The rows below come in pairs that one turn or mirror swaps. Which row does each named row swap with?
The rows were stretched afterwards, more along some directions than others.
sepu: 20, -5, -10, -8, -49, -26, -7, 0, 6, -26, -13, 4, -18, -19, 14, -48
fasib: 1, 20, 2, -5, 10, 15, 34, 28, 18, 0, 4, -31, 1, 8, 2, -23
nulo: 18, -10, -11, 23, -11, -28, -33, -1, -10, -49, -14, 8, 22, 35, -1, -34
Beg: -12, -4, 40, 5, -19, 20, -15, 6, 17, 10, -10, 5, -23, -7, -22, 4
Tuvu: -18, 16, -15, 20, -14, -9, 27, -21, 7, -10, 31, 3, -21, -8, 43, 32
sut: -7, 22, -29, -25, -53, -21, -48, -6, -38, 0, 4, 11, -10, -27, 14, 17
Zum: 18, -33, 19, -45, 41, 17, 27, 30, -6, 29, 18, -21, 15, 15, -15, 16
suzov: -18, -72, 42, -27, -19, 34, -3, 19, 31, 8, 44, -18, -5, 28, -42, -14
zaf: -2, 27, 20, 32, -63, 2, -40, -24, -7, -38, -23, 19, 5, -1, -9, -20
natu: -12, -13, -2, -22, 28, -6, 7, 25, -14, -1, -2, -24, -18, 5, -1, 19
zom: 17, 35, -9, -37, -3, -6, -12, 43, -27, 22, -30, 11, 17, -32, 5, 16
Vid: -5, -36, 31, 22, -31, 21, 18, -14, 6, 18, 19, -15, -15, 13, -5, 14
pize: 17, -29, 4, 17, 3, -14, -24, -22, -16, -22, 2, 17, 25, 14, -22, 3
vekur: -22, -40, 10, -27, -5, 43, -21, 24, 5, -2, 15, 1, -32, -11, -27, -12
Sonam: -2, 25, 20, 50, 15, 7, 20, 23, 23, -29, -30, -27, 0, 16, -5, 2
noba: 13, -9, 26, -10, -44, -11, -6, -8, -3, 9, -13, -16, -38, -40, -9, -3
puro: -10, 19, -7, 1, 12, 15, 19, -3, 14, 24, 2, 22, 17, -6, -18, -1
Daf: -10, -3, -24, -34, -17, -16, -28, 1, -5, -10, 26, 1, -3, 3, 7, -35
gisu: -9, 8, 24, 48, -16, -1, -10, -7, 39, -25, -15, 9, 24, 40, -17, -29
venak: 31, -7, 22, -41, 10, -3, 1, 22, 0, 33, -24, -17, 6, 9, -36, -18
Difol: -2, -1, 22, 34, 17, 52, 43, 11, 12, 20, 19, 5, -20, -35, 2, 22
mivo: -31, 30, 1, 3, -1, -5, 40, -14, 12, 1, 22, 8, -12, -14, 28, 43
bag: -1, -17, 20, -17, 25, 32, 44, 17, 1, -1, 23, -24, 6, 4, 13, 15
Lano: -18, -17, 5, 17, 10, 9, 21, 15, 28, -20, 16, -28, -35, 26, -29, -23
dop: -14, -54, 53, 19, 1, 38, 16, -1, 34, -24, 23, -21, 7, 40, -51, -21
kolo: 29, 49, 0, 33, 6, -8, 24, 17, -11, -6, -47, -17, -7, -43, 14, 4
temik: -7, 18, 26, 14, -25, -30, 15, -48, -21, -7, 6, 19, 28, 27, 11, 23
lubag: 15, 21, 12, 1, -22, 8, -16, 7, 5, -21, -29, 18, 16, -24, -3, -31
tep: 30, 43, -5, 20, 33, -9, 36, 32, 11, -9, -34, 4, 16, -32, 20, 3
vas: 28, 2, -14, 59, 34, -25, -30, 21, 8, -34, -26, -28, 15, 40, -25, -35
goruv: 23, 8, -20, 22, 11, -28, 12, -18, 4, 9, -15, 13, 27, 4, -28, -25
kog: 8, -24, -3, 16, 23, 9, 58, 5, 4, 22, 5, -21, -20, -10, 21, 26
lazaf: 16, 11, -6, -6, -11, -6, 8, -7, -15, 25, -24, -5, -31, -36, -17, 3
ziri: 22, 19, -14, -22, -27, 6, -43, 23, -42, 9, -20, 2, 18, -6, -15, 4
nek: 26, -24, 0, 53, 37, -10, 20, 21, 27, -21, -18, -30, -21, 1, -3, -34
Bon: -6, -19, 8, -43, -45, 14, -47, 48, 8, 0, 17, -11, -7, -12, -19, -11
dat: -15, -9, 34, 8, -37, 7, -22, -6, 30, -45, 19, -6, 2, 26, -36, -46
Fusa: 47, -3, 10, -8, 3, -14, -1, -7, -40, 7, -10, 9, 26, -22, -7, 19

dop pairs with bag
Zum pairs with suzov
sepu pairs with vas
natu pairs with vekur

